[[107 110]
 [114 107]
 [120 110]
 [135 146]
 [117 108]]
->
[[117 108]
 [135 146]
 [120 110]
 [114 107]
 [107 110]]

[[126 124 147 125 143 116]
 [134 144 103 131 106 156]]
->
[[134 144 103 131 106 156]
 [126 124 147 125 143 116]]

[[151 107 125 143 118 121 102 139]
 [129 150 119 153 110 136 123 137]
 [117 120 136 143 110 136 131 141]
 [130 124 146 143 103 124 130 154]]
->
[[130 124 146 143 103 124 130 154]
 [117 120 136 143 110 136 131 141]
 [129 150 119 153 110 136 123 137]
 [151 107 125 143 118 121 102 139]]

[[133 139]
 [111 150]]
->
[[111 150]
 [133 139]]

[[141 132 139 117]
 [134 128 136 104]
 [122 132 121 135]]
->
[[122 132 121 135]
 [134 128 136 104]
 [141 132 139 117]]

[[132 119 144]
 [126 108 138]
 [152 146  98]]
->
[[152 146  98]
 [126 108 138]
 [132 119 144]]

[[154 138]
 [121 115]
 [120 123]
 [153 124]]
->
[[153 124]
 [120 123]
 [121 115]
 [154 138]]
---
[[126 129 114 132]
 [126 130 116 137]
 [132 127 122 131]
 [125 126 131 151]
 [122 129 118 120]]
->
[[126 129]
 [126 130]
 [132 127]]

[[109 109 124 133 113]
 [138 126 122 141 127]
 [121 108 136 133 105]
 [138 114 132 143 143]]
->
[[109 109]
 [138 126]
 [121 108]]

[[141 144 111 117]
 [131 145 146 133]
 [126 132 114 124]
 [128 135 132 116]
 [150 122 105 126]]
->
[[141 144]
 [131 145]
 [126 132]]

[[118 125 132]
 [129 134 124]
 [103 134 123]
 [101 131 125]]
->
[[118 125]
 [129 134]
 [103 134]]

[[106 113 144]
 [131 148 137]
 [128 104 117]]
->
[[106 113]
 [131 148]
 [128 104]]

[[126 153 144 145]
 [157 149 125 128]
 [131 123 123 124]
 [127 111 115 133]]
->
[[126 153]
 [157 149]
 [131 123]]

[[105 128 125]
 [109 128 127]
 [119 128 126]]
->
[[105 128]
 [109 128]
 [119 128]]

[[132 130 110]
 [136 135 130]
 [154 129 146]
 [139 132 136]]
->
[[132 130]
 [136 135]
 [154 129]]

[[147 112 135 145]
 [152 129 119 149]
 [116 150 115 122]
 [144 111 135 141]
 [120 140 125 122]]
->
[[147 112]
 [152 129]
 [116 150]]
